Each row belongs to one hidden group. Groups can overlap: rows of different groups may look alike.
Each row in order, then its group:
 28|-32|-14|-10| 21|-43| -4| 47|-39| 19| 36|-10|-16|  8| -8|-25|  3| 20| 41| 29|-18| 37| 49| 34|  2|-21|  9| -8|-44|-41| 50|-39|-27| 34| -5|-30|  8|-59|-39| 51| 28|-42| 17|-53| 16|-22| 24| 37 gr
 19|-23| 47|-49|-27| 33|  8| 14| 46|-31| -5| 40|-14| 54|-54|-45|-43| 63|  6|-60|-15|-43|-56|-25| -7|-28|-27| 24| 34|-37| 11| 30| 46| 25| 38|  4|  5| 46|-32| 49|-15| 11| 24| -5| -2| 24| -5|-53 gr
 47|-32| 18|-28| 28|-45| -1| 53| 16|-47| 13| -3|  9| 47|-45|-57|-23| 42| -7|-56|-43| 35| 26| 46|-12| -5|-25| 27|-14|-30| 16| 39| 40| 13|-12| 23|  1|-39|-39| -9| 26| 59|-45|-32| 21|  8| 47|-50 gr
 51|-25| 36|  6|-20|-32| -8| 47|-35|-20| 11| 34| 16| 13| -6|-55|-48|  8|-30|-35|-45|-11| 22| 41|-12|-31|-39| 31| 43| 39| 23| 21| -6|-17| -1| 41|-38|-20|  0|-45| 15| 61|-51| 16| 34| 56| 22|-57 gr
-40| 18| 20|-53| -6| 30| 15| 40| 55|-22|  4| -8| -9| 29|-61|-38|  5| 63|-28|-58| 24|-43|-33| -2|-44|-44|-23|-37|-30|  0| -5| 37| 42| 11| 31| -5| 44| 41|-18| 53| 12| 13| 31| 18|-23|-26| 43|-21 qq
 44|-28|  6|-51| 33|-34| -6| 40|-14| 15| 54| -8|-28|-31|-29| 10|  5|-35|-19| 41| -2|-57| 15|-53| 53| -1|-32| -5| 32| -5|-44|-53|-34| 22| 27| 30| 44|-23| 32| 17| 17| 45|-42| 30|-27| 10|-12| 50 mq
-34|-14| -1| 45|-45|-50|-47|-34| 39| 58| 15|-15|-37| 24| 35| 49|-16| 10|  4| 31|-22| 40| -6|-46| 18| 24| 26| 27|-12|-11| 39| -4| 30|-21|-24| 50|-31|-59|  9| 17|-24|-31| 33|-53|  5|-24| 31|  0 gr
-34| 50| 34|-24| 44| 21| 37|-34|-44|-33| -3|-15|  9|-40|  3|-32| 32|-45|-56| 45| 14| 10| 38| 37|-23|-12|  5|-19| 16| 44| -3|-39| -2|  4| -1|-39|-13| 28| 46|-45| 24| 33|-33| 28|  0| -6|-26| 16 bd
-22| 28| -1| 20| 14| 28| 19|-54| -2|-33|-40|  4|-28|-47| 40| 49| 35|-31|  6| 36| 19| 28| -6| 23|-14| 15| 46| -8|-18|  5|-19|-27|  7|  6|-24|-30|-13| 35| 41|-18| 17|-42| 52| -7|-37|-38|-47| 32 bd
 -4| 44|-10| -3| 33| 12| 28|-15|-44|-31|-26|-24|  9|-42| 31| 12| 51|-45| 22| 45| 14| -6| 35|  7| -7| 34| 16|-49| -7|  5|-39|-39|-29| -3|-17|-25| 42| 39| 32|-43|  3|-35| 20| 23|-25|-13|-21| 46 mq
-13|  2| -5| 45|-47|-50|-43|-45|  2| 58|  4|-26|-30| 22| 40| 49|  9|  4| 22| 34|-15| 40|-15|-30|  2| 18| 35| 38|-18| 18| 32| 12| 23|-23|-35| 46|-17|-59|  5|  5|-31|-33| 27|-53|-21|-31| 24| 28 gr
 37|-53| 43|  4|-34|-38| 17| 37|  4|-24|-37| 50|-21| 47| 12|-50|-25| 13| 29|-58|-43|-13|-49|-23| 16|-10| -9| 54| 48|  7| 30| 25| 26|-26|  8|  4|-15|  7|-21| -2| 28| 61|-38|-11| 25| 54|-31|-57 gr
-22| 46|-44|-35| 24| 19| 15| 26|  9|-45|-37| -3| 11|-15|-45|-29| 51| -6| 29|-10| 44|-45| 31|-12|-16| 15| -2|-49|-32| 34|-23| 19|-25|-12|  1| -7| 51| 37|  7| 23| 31|-26| 38|  5|-46|-49| 29| 41 qq
-11|-50| 27| 11| 51| 44| 42| 28| 16| 42| 18|  4| 25| 13| -4|-18|-43|  4|-23|-14|-24|  1|-33|-21| 27|  1|-13|-24| 23|-48|-39|-30|-20| 48| 38|-39|-54| 35|-55| -2| 33| 38|-51| 53| 16| 54|-35|-37 qq
 26|  7|-37|-37|-29| 28|-38| 33| -2| 58| 54|  1| 18| -5|-59| 33|-57| 61|-51|-37| -8|-41|-54|  4|  5|-19|-29| -1| 30|-16| 11|-18|-41|  6| 45| 48| 19|-23| 37| 49|-43| -8|-26| 21| 16| 42|  1| 28 gr
-47|  2|-31| 47| 35| 19|-36|-31|  4| 47| 22|-37| 41|-15| 19| 51| 30|-42|-14| 34| -2| 23| 40| 27|  9| 50| 19|-51|-41|-11|-16| -4|-34|  4|-26|-44|-27|  5|  9|-20|-17|-35|-15| 48| 14|  1|-24| 21 qq
 49|-50| 36|  4|-20|-43|  3| 31| -9|-40|-28| 27| -3| 50| 12|-55|-30| 22| 38|-56|-43| 10|-42| -5|-12|-15|-11| 54| 39|  2| 39| 51| 42|-21| -1|  4|-11| 12|-39|-22| 26| 61|-33|-30| 21| 33| 11|-57 gr
 10|  9|-47| 36|-52|-25|-34|-43| -7| 58|-10|-24|  2|-17| 35| 46|-23| 13| 15| 45| 14| 19|-36|-41| 30| -3| 19| 40| -5|  7| 34|  2|-13|-10|-33| 48|  5|-59| 23| 17|-45|-33| 29|-48| -5|-24| 34| 44 gr
  8|-18| -5|-51| -6|-45|-36| 44| 39| 26| 48|-21|-35|-26|-56|  7| 28| -8|  4| -8| 17|-59| 19|-55| 53| -1|-23| 15| -9| 12|-35|-39|  7|  2| 31| 39| 47|-48| 37| 51| 26| 45|-31|-11|-27|-17| 18| 50 qq
 51|-16|-28| 41|-45|-38| -6| 19|-46| 17| 32| 20| 11|  4| 31|-45|-52|-17| -7|-40|-31|  1| -1|  7| 25|-44|-23| 50| 39| 37| 41| 23|-11|-39|  4| 34|-11|-23| 30|-22|-22| 59|-38| -9| 28| 58| 15|-57 gr
-43| 23|-37| 43| 28| 37| 10|-38|-25| 44|  9|-21| 23|-22| 15| 51| 30|-33|  2| 38| 14| 26| 45| 48|-16| 38| 12|-51|-32|-18| -5| 14|-45| -7|-10|-44|-22|  2| -5|-27|-33|-44|-22| 41|  0| -6| -5| 21 qq
 40| -9|-10|-26|-50| 33|-18|-45| 41|-27|-33| 34|-16| 33| 19| -4|-39| 56| 36|-14| 40|-29|-56|-57|  9|-24|  3| 56| 21| -7| 20|  5| 19|-10|-12| 27| 19| 39|-44| 53|-33|-40| 47|-44|  9|-24| 13| -2 gr
-15| 44|-49| 29|-13|-22| -6| -4|  7| 42|-28|-17| 18|-31| 15| 37| 48|-31| 22| 43| 26| -2| 31|  2| 18| 45|  5|-47|-25| -5| -9| -9|-27| 13|-35| 23| 44|-59| 27|-25|-24|-38| 22|-44|-16|-42| 11| 50 qq
 28|-41| 27|-26|-41|  5| 10|-15| 41|-45|-12| 40|-26| 54|-20|-48|-34| 63| 29|-60| 14|-15|-52|-39|-18|-31| -4| 45| 25| -2| 11| 46| 44| -3| 31| 11| 19| 46|-55| 49| -6| -1| 29|-28|  2|-19| 15|-46 gr
-47| 37|  8| 31| 17| 23| 21|-52| 14|-29|-35| -3|-19|-33| 26| 49| 35|-35|-19| 41| 24| 40| -8| 27|-12| 13| 39| -8|-23|  9|-19|-27| 19|  2| -5|-39|-36| 14| 46|-18| -1|-47| 52| 28|-25|-26|-47|  0 bd
-40| 37| -5| 18| 33| 37| 12|-24| -9|-33|-17|-15| 32|-24| 35| 44| 51|-35|  4| 20| 12| 26| 40| 46|-30| 27| 14|-51|-32| -5|-42|  7|-22| -5|-17|-48|-13| 46| -7|-45|  1|-42| 17| 34|  2| -6|-33|  7 mq
-29| 46| -8|  4| 33| 44| 12|-36|-28|-15|-35| -3| 20|-38| 33| 39| 51|-38|  2| 41| 19| 10| 22| 20|-12| 31| 32|-47|-18|-11|-28| -2|-25|-17|-22|-42|  1| 46|  7|-52|  3|-44| 36| 30| -2|-10|-37| 16 mq
-38|  0| 31| 11| 42| 51| 33| 12|-28| -8| 25| -1| 39|-15|-13|-25|-30|-40|-58|-14| 14| 21| 35| 41|-34|-21|-20| -8| 11| 28|-32|  0| 14| 22| 27|-39|-52| -4|-32|-36|  5| 56|-49| 53| 46| 42|-15|-48 bd
